Each row is where one point has got to under a steady rotation. How many ticks took it there?
The counts run from 0 to 505.
[ 86 155 141 101 101 130 128 159 102 112 139  95 126 127 171 118 154 111
 148  87 167 116 125  86 121 177  98 137  95 135 114 118  84  81 108 125
 143]
391
[134 143 124 101 142 129  84 161 109 118 133 137 156 101 137 145 180  85
 184 104 163 104 158 106 114 152  76 140 148 104 127 113 109 112 108 105
 112]
141
[135  98 144 144 155 135 108 144 104 157 113 130 106 104 127 152 111 170
 115 150 131  94 140  98 151  79 157 138 176  98 164 136  96 106 188 139
 139]
70
[ 85 139 136 125 158 139 166 174 124 140 114  54 100 114 153 118  89 114
 132  94 134 100 125 150 125 142 130 154 147 129 117  71 128  97 131 151
 145]
42
[137 138 114 128 193 145 137 179 128 150 112 119 110 117 123 158  94 151
 122 130 123  98 153 127 131  86 144 150 189 127 132 123  98 128 199 125
 117]
72
[ 90 143 146 106  95 137 172 131 139 124 127 126 129 132 165 130  98  73
 165  87  77 143 137 171 127 134 165 124 139 139  91 143 182 142 111 138
  99]
17
[148 168 129 104 149 128 121 120 127 168 119 124 127 124 102 157  79 132
 137  71 169 129 185 100  96 133 180 174 142 148 143 132  91 112 146 127
 128]
323
[166  97 117 149 156  46 101 135 108 121 135 123 113 107 102 115 162 146
 149 106 120 111 147  97 105 132 141 159 148  91 161 119 118 109 117  73
 112]
349
[126 123 136  98 105 143 125 108 127  89 154 163 177 128 122  79  99  80
 142  77 131 151 146 137 125 173 117 133  75 135 111 136 137 137  85 108
 121]
366
[166  70 159 100 112 130 159 115 114 124 115 147  78 100 139 115 147 159
  98 150 141  99 109 167 127  90 135  98 122 160 144 152 134 177 110 118
 111]
466
[136 109 161 122  87 113 156 137 152 119 147  88 115 167 149 137 146 186
 108 165 119 111 116 136 132 138 150  83 111 157 118 171  99 150 163 114
  91]
430
[ 90 131 145 110 149 130 160 165 124 151 131  57 109 117 153 123  99 120
 141  79 153 103 113 124 119 155 127 160 138 126 118  80 121  92 124 151
 168]
43
[148 144 153 133  94 120  95 135 159 126 144  75 141 198 125 146 102 146
 113 117 156 133 133 114 111 165 110  92  88 138 103 100  95 121 105 102
 133]
183
[106 126 120 109 152 134 123 172 144 166 120 129 142  64 116 132 161  78
 141 106 148 180  96 124  94  98  97 139 144 107 111 130 160  93  95 143
 155]
482
[123  99 104 107 136 139 128 177 106 154 110 127  82 115 132 131 115 183
 138 103 161 132 126 113 115 113 154 189 161 110 110 146 100  98 183 138
 133]
75
[132 110 123 114 132 128 170 133 132  83 112 147 144 104 102  79 114 118
 105 111 133 144 148 166 108 139 101 126  86 187 126 124 125 187 113  94
  85]
121
[125 103 122 131  64 124  93 163 134 105 127 103 118 193 148 133 161 164
 151 158 159 145 121 123 126 159 106 119 118 101  76 133 114  92 138 109
 102]
179
[147 116 131 114 121 131 164 148 188 126 153  87 136 170 147 119 124 181
  90 128 115 112 118 154 114 136 132 105 109 169  79 144 116 162 132 103
  93]
432
[145  74 153 108 119 121 109 186 122 150 142 166 114 113 129 166 177 102
 161 115 167 154 124 128 115 144  89  93 173 115 118 123 142 123 113 133
 111]
489
[ 78 136 116 125 108 132 130 174  70  88 102 108  96 112 185 100 166 116
 159 132 130  87 138 132 135 131 107 156 136 102 117 121 112  94 142 114
  99]
387
[143 128 131 110 104 137 137  85 137 177 123 126  99  96 151 118 146 127
 113  93 144 135 117 131 104  82 157 148 112 128 101 154 172  92  49 137
 137]
227
[140  76 143  96  96 114 152 118  95  79 116 159 127  96 114  95 149 139
 138 141 139 127 149 160 124 148 117 119 106 163 143 155 117 190 136 102
  73]
119
[ 85 191  99 153 138 135 113 170 149 117 105  84 183 144 147 149 131 111
 135 132  99 145 110 100 111 110  87 158 108 105 102 112 108  96 147 112
 143]
170
[ 69 148 124 129 117 168 204 132 142 137 108 125 162 104 125 128 102 129
 133 147 145 134 138 146 124 136 156 169 106 155 115 119 114 133 175 181
 135]
297
[ 83 152 127 129 136 166 202 131 156 134 123 126 183 109 111 138 111 122
 124 127 153 149 128 127 113 153 149 163 100 155 113 112 100 130 161 181
 154]
298
[133 160 110  97 134 144 163 133 143 129 117 167 140 124 112 144 107 128
 140  99 131 143 189 141 105 137 176 171 139 168 104 167 118 154 166 122
  75]
328
[182 133 159 111 130  99 148 111 154 154 142  90  87 131 130 133 146 144
  89 106 168  95 113 123  96 111 145  97 118 155 129 118 112 122  55 104
 139]
220
[101  60 141 155  94 137 140 145 143 132 133 156 157 122 128 135 145 108
 167 164 109 154 106 162 151 148 119 110 155  87 104 113 177 124 143 171
 125]
271
[141 132 135 116  99 124 135 107  99 148 113 158 114 114 129 157 135 143
 161 118 148 124 182 117 120 132 192 168 150 152 142 174 110 140 173 133
  83]
326
[141 144 165 116 144 119 139 189 143 122 130 169 115 137 113 161 118  63
 109 125 118 160 101 125 125 101 126  47 159 124 148 125 118 148 122 112
 143]
243
[123 141 117 110 151 123 120 167  79  94 134 120 122 114 177 116 176 119
 158  93 135  66 126 108 123 132  93 180 145  95 124 109  89 105 112 101
 126]
385
[160 106 164 137  63 111  99  92 137 136 145  90 117 190 140 150 131 185
 124 142 152 108 139 113 135 157 135  95  94 129 128 126 101 123 116 108
 121]
185
[148  84 137 129  79 156 111 114  98 116 131 186 131 160 173 137 146 155
 118  92 129 100 150 122 145 146  74 130  99 152 117 120 106 151 109 101
 102]
154
[174 108 147 125 102 107 149  96 129 155 126 110  67 114 154 125 170 160
 109 142 148  82 131 136 120  96 162 101 130 141 134 138 143 124  68 113
 101]
222
[156 152 128 127 135 126 163 101 157 163 112  98  88 110 148 125 144 130
 103 129 118  96 149 170 104  74 158 120 136 161 106 130 168 134  73 112
  88]
224
[110 124 141 148 131 122 105 127  64  87 112 123 129 100 154  91 135 112
 130 120 113  90 113  96 148  96 101 150 105  72 165 109 100  93 116 103
 165]
380
[115 123 121 114 111  77 105 123  93 116 124  97 110 104 115 100 128 113
 170  81 162 149 156 112  94 167 149 178 123 110 135 134 140  89 103  96
 114]
355
[163 129 100 154 179 128 118 160 154 158 117 130 109 136  93 138  97 147
 116 130 156  96 199 139 124 117 144 144 175 129 125  85 119 112 147 109
 100]
316
[163 122 151 107 113 106 137 160 135  94 124 127 101 148 124 127 190 136
 129 203 165 116  88 124 124 103 157  88 139  93 118 156  94 125 131 113
 122]
210
